Each row is where one point has got to under a steady rotation. How many ticks took it there?
The counts run from 0 to 297.
[141 143  87  97 145 120 171 109 131 156 104 134 142 151 112 100 134 163
 125 150 119  85 172  95 135 114 106  96  89 114 161 174 137] : 219
[178 115 159 141 149 119 143 103 174 153 142 106 160 121 112 139 130 127
 146 161 147 100 140  96 132 132  79  71 114  93 124 155 117] : 31
[140 121 156 144 104 150 164  73 145 129  85 158 128 143  98 109 122 116
 165 132 138 139 106 141 162 162 121 144  95 106 154  69 148] : 272
[138 136 114 133  52 110 103 124 166 100 128 116 136 146 159 101 120 140
 138 119 121 118 121 114 149 104 139 134  65 179 159 113  89] : 117
[145 125 166 154 122 131 180  99 133 119  89 150 155 123 111 154 123 151
 169 132 134 133  81 162 110 156 144 124  92 125 140  62 152] : 270
[100 143 112  91  54  90 112 138 166  94 122 137 131 160 116 111 138 153
 166 118 120 121 148 113 147 115 120 126  82 165 153 143  95] : 106
[ 86 140  98 115 161 119 137 131 121 117  39 125 123  88 143 130 147 160
 119 153 156 111 128 131 134  75 110 145 116 134 164 137 137] : 196
[163 123 117 111 139 144 152 112 180 152 131 125 133 103 117 130 114 139
 115 149 167  93 154 121 182 112  91  90  72 111 168 117 102] : 17
[112 147 112  98  89 109 153 115 134 103 118 140 152 141  95 129 164 148
 137 136 121 109 130 165 100 127  99  66 104 163 175 114  88] : 238
[159 120 142 151  95 110 127  85 149 130  72 119 156 122 109 138 107  97
 147 148 121 114 101 171 110 170 130  89  86 153 118 109 150] : 256
[114 151 119  97  74  61 112 129 139  92 118 104 147 154 140 154 126 167
 171 148 125 119 134 106 126 125 150 102  77 175 128 153 125] : 108
[120 124 149 165 120 150 128 111 172 141  74 143 130 127 139 100 180 115
 158  89 110 106 106 144 120  97  62 138 108 122 153 104 130] : 59
[169 139 142 134 125 163 158  87 123 125 109 141 140 119  86 104 144 140
 141 169 176 127 131 102 136 138  90  78 116  86 173 113 114] : 26
[140 110 160 124 129 119 141 112 186 146  91 125 165 114 115 155  91 113
 176 138 122 109 106 165 133 170 139 118  73 128 115 108 157] : 267
[ 84 124 121 145 180 133 147 141 151 126  68 113 147  83 139  94 168 177
 122 128 107 105 108 121 116 120 104 123 144 136 164 134 137] : 192
[116  96 160 123 138  82 138 110 181 124 134 106 142  87 120 142 130 140
 142 170 171 104 147 101 157  96 100 143 133 115 116 145  68] : 164
[162 111 127 152  89 142 121 114 159 127 123 128 171 124 123  91 123 127
 157 120  97 100 113 178  77 133 112  76  84 144 149 122 102] : 247
[174 108 155 178 120 118 118 105 166 151 102 112 143 117 121 119 154 107
 164 133 147  99 134 135  89 111  64  82 120 108 103 148 105] : 43
[147 124 114 153  85  91 109 140 145 132 110 132 136 165  94  97 130 170
 185 119 114 114 146 100  76 163 154 118  94 131 118 167 114] : 100
[113 139  70 100 189 110 139 136 146 147  62 127 146 135 108 136 124 141
 132 161 142  90 149 113 146 123 118 116  88 119 148 165 157] : 209
[142  91 171 143 135 106 165 135 199 155 123 133 146 126 110 154 114 144
 185 108 135 104 120 149 129 143 134 150  93 119 107  94 119] : 279
[186 119 116 161 152 151 128 125 143 142  81 127 133  90  90 112  99 159
 120 157 167 119 124 125 113 167 140  79  98 114 160 113 127] : 11
[137 149  80 125 105 121 148 102 100 114 107 146 141 180 100 129 169 156
 138 153 145 105 142 122  98 107 116  75  93 123 176 123  99] : 228
[173 142 126 128 149 175 158 108 140 145 122 125 151 124 122 101 124 169
 116 164 148 117 123  97 166 133 110  82  92 106 194  99 126] : 15
[175 126 114 117 148 164 145 111 169 153 126 129 145 122 112 108 119 141
 124 152 154 106 134  97 182 124  98  85  78 100 186 113 113] : 16
[ 92 154 122 110 108 100 172 157 144 113 120 161 138 179 104 130 170 196
 178 104 113 119 129 111  98 139 129 131 104 136 158 128 127] : 92
[124 137 137 142  93  97 108 144 151  81 116 125 159  93 127 139 106 177
 145 139 134 129  88 148 104 156 168 109  92 186 137 111 121] : 123
[131 135 111 153  72  88 136 134 151 130 139 145 127 169 111  97 156 184
 155  97 108 112 135 112  95 139 131 125 109 164 146 121  92] : 102
[ 96 141  84  98 167 115 172 129 143 142  77 141 131 120 134 122 151 176
 105 137 137  85 152 121 152  85 109 135  91 138 177 147 135] : 207
[176 123 138 133 119 161 143  91 131 137 122 134 133 134 107 118 143 126
 147 158 184 118 136 100 138 107  84  92 104  79 166 117  98] : 27
[153 137 149 143 103 116 131  83 144 110 108 132 143 102 126 116  74 137
 133 184 171 126 117  97 188 148 153 153  83 127 137 126 143] : 141
[167 115  97 163 148 150 102 134 155 148  89  92 149  93 131  83 111 168
 120 140 120 111 116 119 126 165 147  84  97 144 162 109 126] : 0
[126 124  83 126 164 100 150 146 134 145  60 152 114 104  88 139 121 170
 117 149 166  79 153 146  93 136 134 122 105 126 143 164 129] : 211
[ 87 154 111  97 109  97 149 146 137 109 110 152 141 197 100 139 169 168
 185 112 119 125 127  94 131 147 132 128  91 131 157 132 134] : 93
[144 104 152 139 118 120 154 110 181 140  91 146 145 103  92 151 101 119
 164 127 140 116 106 181 126 168 140 129  91 139 114  89 141] : 268
[118 137  90 166 170 139 166 126 139 149  66 142 138 119 122  68 158 176
  95 127 107  97 130 109 115 140 113 130 128 129 171 130 148] : 203
[107  98 152 172 135 109 123 123 133 102 105 127 139  84  94 112 149 152
 160 154 172 135 114 112  98 131 114 137 167 105 126 113  68] : 169
[110 107 180 129 120 126 149 129 180 127 127 115 145 142  94 105 157 170
 212 102 115 147 125  96 124 146 120 136 138 102 134 105 113] : 293
[142 133 106 135 114 104 139 127 133 153  81 164 113 175 121 119 125 156
 192 123 146 106 152 106 119 102 130 164  68  97 129 150 146] : 85
[ 98 158 110 137 126 108 167 124 127 125  68 176 123 187  99 140 166 157
 158 116 137 119 116 111 128 132 121 162  92 118 156 108 160] : 82
